In the rows, zero is written as 128.
These are runs of 8 systems, one row a step. Runs of the same system follow the same rule from any start.
seq 1, L, 9 rows:
[[128 150 172  99 134 150 138 103 111 133 117  92 156  86  58 182 121 136]
 [150  94 157 134 140  86 119 119 132 133  95 136  94 172 119  55 125 160]
 [165 140 105 162 142 113 138 209 125 128 164 107 132 114 155 171 162 126]
 [136 146 136  88 183 160 169  61 118  99 100 143 142  89 128 124 134 101]
 [115 115 109 130  68  98 125 116 148 102 143 179 105 179 168 102 145 157]
 [125 115 122 124 100 161 137 163 131 131 167  78 136 124 117 182 114  56]
 [ 77 133 132 113 155 173 124 107 141 142  84 146 119 102  95  56 105 137]
 [142 135 118 155  85  90  63 152 127 146 133 155 135 155  98 161 163 174]
 [156  94 183 111 166 145 156 142  79 129 114  81 152 129 113 158 110 101]]
seq 2, X:
[[167 130 114 132 181 100 152  70 124  90 115 128 137 148 179 165 134 102]
 [ 98 142  69 131  86 145 136 125 143 105 176 157 130 122 179 164 139  89]
 [130 129 119 102  98 160  85  99 172 142 125 105 142 144  86 130  99  55]
 [ 76  71 129 156  99 130  87 125 104 137 102 152 106 189  99 123 117 134]
 [101 124 175 110  78 126 129 158 100 175 151 119 125  91  95 104 102 178]
 [159 124 166 140 188  87 145 131 131 149  98  80 104 126 127  83  98 164]
 [138 155  93 166 173  94 136 149 103 131 135 164 122  91 178 136 159 175]
 [163 177 123  86 157 138 149  82 132 117 136 127 173  78 156 160 125 101]
 [120 115  88 135 122 120 138  77 158  80 126 141 118 186 176 157 129  82]]
seq 3, H, 9 rows:
[[ 93 140 123  92 103 188 103  93 145 107  96 175 169 139  95 133 142 114]
 [108  86 138 136  45 109 126 162 116 117 158 147 112 187 140 129 133 149]
 [159 116 163 121 121 126 149 165 135 143 149  73  92  98  53 116 132 107]
 [122 134 141 141 186 139  92 139 131 150  59 144 136 134  93  79 134 171]
 [154 127 128 134 132 106 130 148  64 117 139 183 153 116 160 165 179 170]
 [160 116 166  78 136 135 203  92 127  76 131 116 126 130 137 118 135 103]
 [135 150  88 148 142 123 134 159 210 104 117 125 104 160 156  79 145 128]
 [131 139  90 132 115 174  90 167 129 129 140 153 156 112  99 167 173  79]
 [ 67 101 164  93  75 175 137 114 109 113 113 149 145 152 105 117 115 143]]
seq 4, K:
[[ 95 119 148 134  71  92 128 124 139 120 132 136 123 183 157 119 105 198]
 [151 115 147 119 138 145 165 143 104 119 157  80 125  92  88 186 139  78]
 [132 130  91 136 167 138 113 133 166 131  96 162 106 132 145  40 138 111]
 [124 158 127 143  87  91 103 138 119 132 147 140 162 141 150 196 138 194]
 [117  91 160  91 146 175 151  89  86 123 111 114 135 116  92 132 107  66]
 [115 136 114 147 113 108 146 166 190 124 136 121  78 140 136  57 131 162]
 [181 145 116 148 143 100 101 136  96 135 146 128 155 109 122 212 167 121]
 [ 92 107 140  97 153 181 130 105 104 126  82 162 156 141 156  75  96 111]
 [106 157 140 128  67  95 157 129 171 117 164 102  96 121 110 140 124 188]]
seq 5, R (9 x 18):
[[100  80 134 140 130 121 133 112  38 127 124 187 117 130 145 136 142 145]
 [166 156 163 106  95 100 157 176 165 141 164  82 125 111 137  97 114 161]
 [134 130 101 150 202 132 136  71 147 103  92 110 101 126  98 148 139  84]
 [121 108 114 114 111 156 126 171  82 127 146 191 163 126 195 107 144 120]
 [120 160 165  93  82 130 150 108 185 109 134  80 144 142  99 152 105 154]
 [107  83  90 168 144 109 112  94 113 127 118 153  57 142  98 108 142  90]
 [156 132 135 122 117 154 103 226 116 162 147 119 175 113 144 124 133 120]
 [103 162 155 118 159 135 141  71 149 106  81 115 141 125  81 156 125 180]
 [153  94 104 149 110  71 122 116  87 130 156 181  87 137 167 107 155 129]]
seq 6, E, 9 rows:
[[163 112 141 148 126  96 176 184 138 113 169  68  95 141 141 147 135 120]
 [124 127  94 126 191 180 126 128 139 129  98 143 125  96 116  86 136  63]
 [122 167 100 128  94 114  95 126 144 116 127 192 163 145 159 142 162 184]
 [137  95 161 105  81 128 169 108 104  93 159 106 117 142  92 186 142 100]
 [ 91 101 136 125 132 158 138 159 153 142 106 115  92 139 114  37  98 116]
 [145 169  98 173 147 112  80 183 149 154 124 123 142 112 106 163 163 162]
 [151 103 161  93 144 143 133  85  60 113 106 166 161 119 107 157 153 114]
 [117 133 162 104 105 115 188 142 151 104 136 123 114 141 170  72 112 184]
 [172 137  99 158 157 109 133 151 177 120 142  79  88 125 102 145 151  79]]
seq 7, K, 9 rows:
[[ 96  68 137 122 110 145 118 131  68 146 121 180 105 133 121  72 125 112]
 [144 170 159 114 104 131 126 183 184 141 133  78 150 124  95 129 125 172]
 [143 111 120 158 203 108 134  82  86 116  93 141  97 113  98 153 156 119]
 [144 121 154  95 100 124 142 165 112 135 140 159 156 139 193  63 117 159]
 [134 171 130 118 134 136 158  91 173  85 124  87 147 124 102 200 139 131]
 [122  68 102 140 127 121 137 109  92 109 134 181  76 147 140  91 152  82]
 [136 162 126 116  80 152 107 204 170 137 149 118 178 140 141 136 135 145]
 [ 95 128 115 145 166 147 116  71 111 118  90 141 116 112  62 175 146 117]
 [130  86 160 119  86 110 121 168 100 155 138 155 108 148 135  51 120 154]]
seq 8, L (9 x 18):
[[ 84 127 141 104  93 126 164  78 106 136 166 107 126 100 161 149  66 120]
 [109 148 110 132 106 114  90 110 195 164 125  96 115 143 133  89  71 121]
 [ 97 125  90 178 156 128  65 144 102 180 116 122 139 121 131 165 101 115]
 [120 154 171 107 141 117 120  98  83 168 113 124 172  88 132 144  88 188]
 [156 136 148 147 138  54 126  95 154 129 116  86 111 169 145 138  98 174]
 [154 121  99 164 177  94 139 143 109 154 156  99 103 102 188 133 104  90]
 [115 187  98 110 159 140 135  86 147 128 124 153 164  83 191 127 107 137]
 [ 95 124 106 137  88  96 105  54 127 118 135 145 127 170 158 172  99 129]
 [ 97 105 139 125  91 128 126 144 114 174 164  81 124 123 158 123  51  99]]
seq 9, P, 9 rows:
[[146 131 166 102 153 148 132 151  64 149 125 124 196  98 157 157 115 142]
 [117 158 111 133 181 118 171  86 178  93  97 127 105 130 160  90 122 150]
 [184 106  93 140  99  88  98 123 123 131 168 143 111 147 141 151 154  65]
 [ 84 137 139 108 126 196 143 151 112 123 124 108 188 124 153 170  95 110]
 [ 79 158  93 141 113 119 138 102 190 124 132 140  74 113 123  79 122 155]
 [163  97 141 130  79  88  65 125  94 178 150 128 128 142  98 145 116 109]
 [ 84 120 166 131 175 163 158 167  92 141 102  97 152 116 147 123  88 161]
 [160 164  99 143 165  84 130 103 167 132 123 146  82  90 123  78 153 146]
 [179 103 134 126 127 103  85 107  83 132 124 143 172 168 149 180 135  97]]
seq 10, P:
[[144 118 104 105  98 145 167 159 131 112 183 141 121 108 179 104 139  66]
 [109 167 115 116 110 160 100 113 195 126 116  90 163 142  98 171 104 105]
 [ 48  93  98 164  91 132 116 128 107 134 138 162  80 136 115 122 123 138]
 [149 143 176  91  84 114 113 153 116 181 153 115 147  89 112  91 100 161]
 [123 118 153 159 197 108 124 103 124 140  69  84 114 151 100 130 100 161]
 [170 114 103 151 167 103 136 163  86 135 141 171 105  96 161 101 174 122]
 [173 174 142  88 151 134 127  99 140 111 115 124 203 125 160 169 132 125]
 [ 87 104  90 147 133 130 169  92 150  75 127 136  89 172 170 135 128  99]
 [143 131 108 107  62 144 114 166 148 148 189 124 131 105 124 125 129  72]]
seq 11, E, 9 rows:
[[ 72 159  77 158 144 123  99  86 157 133 102 162 123 134 159 122 111 159]
 [150 129 128 119  63  88 100  98 101 151 177 127 136 117 120 190 121 116]
 [ 81  89 165 109 133 167 146 113 112 139 105  89 137 155 134 114  56 102]
 [100 159 101 176 147  88 107 136 152 172 129 111  88  97 127 115 102 180]
 [187 133 141 111 145 111  85 105  88 164 130 121 174 110 124 171 118  90]
 [ 82 118 145 121 149 134 172  94  97 110 109 138 142 143 198 121  87 160]
 [143 164 105 137 114  75 144 100 177 140 171  90  80  92 134 130 108 125]
 [146 102 104 130 144 144  75 116 124 148 114 121 154 163 149 136  98  45]
 [ 43 143 103 149 114 142 133 115 101 133 134 158 135 107 167 158 106 175]]
seq 12, X, 9 rows:
[[147 103 159 120 142 136 161 202 122 148 138  92 115 118 147  60 108 122]
 [135 173 113 167 188 119 114 163 165 129  89 114 139 122 116 136 156 183]
 [165 134 131 104 157 128 151  91  81 102 125 182 137  83 118 142 184 124]
 [143 126 140  96 107 143 172 133 140  83 145 113 168 170 198 151 120 107]
 [106 139  81 154 110 137 134 140 194 104 148 104  84 137  93 154 148  89]
 [139  96 122 112 122 171  75 152 108 150 106 166 144 135  86  89 149  76]
 [ 91 114 182 118 103 147 128 137 108 118  95 121 163 172 104 154 116 190]
 [131 114 159 127 110  97 188 140 130 118 155 112  60 100  93  88 140 156]
 [190 129 128 141 179 119 120 206 130 151 122 111 144 124 163  91 140 122]]
seq 13, Z:
[[124  99 162  91 127 128 136  81  64 124 104 188 142 131 140  93 129 150]
 [144 139 166 123 112 108 170 185 144 119 150  74 144 150 165 138 109 173]
 [163 124  90 155 182 104 151 107 150 105 130 113  71 116 117 127 158  75]
 [105 139  94 111 125 184 105 151 136 124 112 193 166 127 161  85 148 112]
 [ 93 132 150 118  81 150 150 118 115 105 149 104 149 132 103 218 127 135]
 [125  66 140 138 100  94 127 118 115 146 138 120  59 156 103  79 106 103]
 [147 164 122 142 150 141  84 199 167 170 111 109 151 109 100  99 133 146]
 [140 145 140 113 165 125 132  57  97 107  98 157 142 101  89 173 160 144]
 [133  92 165 101  99 115 155 140  92 119 134 156 143 164 192  84 114 158]]
seq 14, H, 9 rows:
[[122 107  90 135 153 150 137 162 115 140 139 156 113 113 191  64 123  79]
 [116 194 128 105 104 154 132 129 173 116 138 110 180 102 122 183 130 154]
 [ 99  77 110 142 105 121 105  70 121 111 115 154  89 184 104 131 127  91]
 [136 124 146 119  89 129 128 206 121 175 172 104 134 102 149  90 101 130]
 [118 151 149 141 164 125 122  97 142 125  89  88 126 115  51 178 131 157]
 [129  90 115 140 145 101 103 111  76 151 116 193 110 134 166  71 129 132]
 [170 160 161 103 127 120 169 158 121 120 158  87 170 104 164 172 123 148]
 [106 121 101 143 173 131 153  62 165  86  93 126  82 147 111 123 133  99]
 [139 144  86 123  98 135  87 175 141 160 156 167 152 120 183  90 130 110]]
seq 15, R:
[[110 125 135 126 205 154 144 116 106 151  90 124 132  92 151  74  88 120]
 [133 180  87 128 113 110 114 121 169 117 139 154 165 140 205 143 129 153]
 [107 103 144 107  92 125 133  57 102 131 149 105 126 135 121 180  81  82]
 [ 82 102 117 150 122 136 124 167 141 164 129 119  91 136 147  50  84 126]
 [135 184  89 147 135 134  68 142 172 157 127 113 159 107 106 168 131 120]
 [106  98 154 125 142 126  96  78  55 150  91 157 156 140 124 149 104 149]
 [127 141 139 147 102  70 146 159 134 152 164 106 105 122 173 109 101 196]
 [162 154 110 131 181 111 128  81 147 145 130  80 111  84 110 148 106  76]
 [106 112 110 129 169 156 121 133  95 132  98 165 164 142 205  98 105 114]]
seq 16, Z, 9 rows:
[[105 114 141 130 139 114 186  55 111  82 128 108 101 135 131 182 117 123]
 [131 105 106 135  87 109 120 168 148 147 157 148  99 153 178  56 117 114]
 [129 167 103 143 158 161 103 153 159 143 125  82 158 100  95 187 129  95]
 [ 83 108 121 120 118 127 118  46  95 120 106 190 104 126 108 114 131 138]
 [142 131 166 111  71 114 113 182 120 164 156 107 168 141 155 122 100 164]
 [149 129 130 162 197  99 146  99 135 129 111  66  87 118  93 157 115 111]
 [131 147  98 119 138 125 112 119 136 133 112 202 129 112 166  51 149 149]
 [142 158 143 106 115 148 138 137 125 112 143 104 198 129 155 210 126 126]
 [ 90  76 121 151 134 108 167  82 107 105 132 122  60 150 137 118 106 102]]

Which system made each run below?
seq 17, 2 rows:
[[153 153 167  69 118 155 146 152 135 118 115 158 171 110 133  71 148 163]
 [130 113 116 157 124 113 142 121 160  70 114 121  95 186  93 175 176 128]]

L
seq 18, 2 rows:
[[135 106 169 109  56 121 130 161 160 122 138 101 124 181  97 107 121 146]
 [130 109 120 165 175 151 132 188 140 138 117  85  89 117  73 118 140  88]]

L
seq 19:
[[110 159 141 115 116 154 162 183 191 129 140  77 128 116 131  89 102 142]
 [158 144  90 167 165  79 108  79 124 127 128 139  92 104 101 172 162 118]]

K
seq 20 (2 x 18):
[[128 152  95 150 161 100 118 105 108 116 117 176 154 134 207 154 138 163]
 [117 137 123 105 116 136 179 111 110 124 175 112 138  91 198 150  91  96]]

Z
seq 21, 2 rows:
[[ 72 173 132 120 107 146 114 107 155 128 110 132 176 139 151 158  95 186]
 [145 108 130 144  98  57 131  85  89 143 175 117  95 118 141 170 109 126]]

Z
seq 22:
[[ 99  90 113 138 127 150 164 130  65  87 141 178 120 133 153 163 167 113]
 [111 161 148  79  77 154 156 123 184 122 146 124 125  97 100  82 120 138]]

E
seq 23:
[[118 133 152 121 158 127 113 109 117 144  78 164 114 108  72  70 145 180]
 [195 108 163 134 136  65 129 145  95 120 122 140 128 160 141 126 162 172]]

P
seq 24, 2 rows:
[[175 133 114 134 191 132  77 122 149 139  73 126 155 154 116 114 135  92]
 [ 66 131 132 151 126 119 147 134  88 126 126 161 133 125 177 137 114 206]]

K
seq 25, 2 rows:
[[117 153 170  84 119 159 126  88 132 134 111  90 183 119  98 172  88 129]
 [ 90  91 105 178 123  79 122 102 122 128 122 140  69 170 152 110 108 151]]

H
seq 26 (2 x 18):
[[ 69 141 106 166 118 147 141 177 148 133 141 115  84  95  81 136 142 156]
 [173 126 141  86  94 125  85  88 133 144 125 150 134 120  61 110 146  90]]

Z
seq 27, 2 rows:
[[146 113 118 173 195 112 111 152  94 131  97 119 154 159 175 164 127 134]
 [ 81 176 104 111 119 156 164  94 133 106 147 160 131  63 135 150 143 148]]

X
seq 28:
[[171 178 148 113 137 115  98 137 190 140 102  83 178 147 116 140 114 153]
 [131  73 116 169 171 101 141 107  64 109 118 151  92 148 146 154 147 112]]

E
seq 29 (2 x 18):
[[ 82 127 139 113 124 187 142 137 145 109 110 102 178 166 162 150  84 113]
 [ 84 137  97 142 101 120 151  97 143 127 161 133  57  78  88 123 133 122]]

K
seq 30:
[[136 125 134 112 111 127 137  58 160  79 113 116 121 168  83 176 141  98]
 [109  75 115 159 104 120 105 188  79 149 137 168 106 154 149  96 139 135]]

Z
seq 31, 2 rows:
[[144  97 128 130 124  78 137  62 106  97 121 155 118 183 182 139 121 128]
 [ 99 139 100 140  74 128 136 156 132 150 198 107 119  96 158 163 105 105]]

X
seq 32 (2 x 18):
[[ 94 139 120 142 112  93 180  82 139 110 164  92  90 116 160 167  91 138]
 [151 140  97 128 139 105  88  91 168 170 135 104 109 114 130  96  87  70]]

H
seq 33:
[[200 129 129 131 113  69  69 120 125 164 141 115 148 148 130 155 123 116]
 [ 85 105 155 152 182 140 166 135  80 135 111  85 123 113 139 156  86 145]]

R
seq 34 (2 x 18):
[[ 78 136 124 128  94 126 150  95 119 109 136 173  85  96  81 127 159 174]
 [173  91 188  85  82 110 113 134 112 141 124 130 140 163  96  84 125 135]]

P
seq 35:
[[122  99 157  91  91 118 186 100  70 116 171 146 118 108 167 124 113 125]
 [124 159 115 114  96 136 140 137 223 111 140  90 123 152 138  98 105 113]]

L
seq 36, 2 rows:
[[ 97 136 132 113  62 154 155 182 110 131 185 133 141  97 139 151 134 143]
 [139  98 146 122 119 128 124  90 156 123 118  76  95 161  68 137 105  69]]

Z
seq 37, 2 rows:
[[113 104 138 159 144 128  70 165  84 156  87 147 166 169 132 144 124 164]
 [128 116 157 121 122 109 189 117  63 118 163 137 105  76 129 154 142 155]]

H
seq 38, 2 rows:
[[114 113 117 110 139 115 144  37 115 123 122 162  93 114 149  85 103 100]
 [135 135 113 139  77  88  84 143 132 162 164 124 153 156 189 149  93 135]]

X
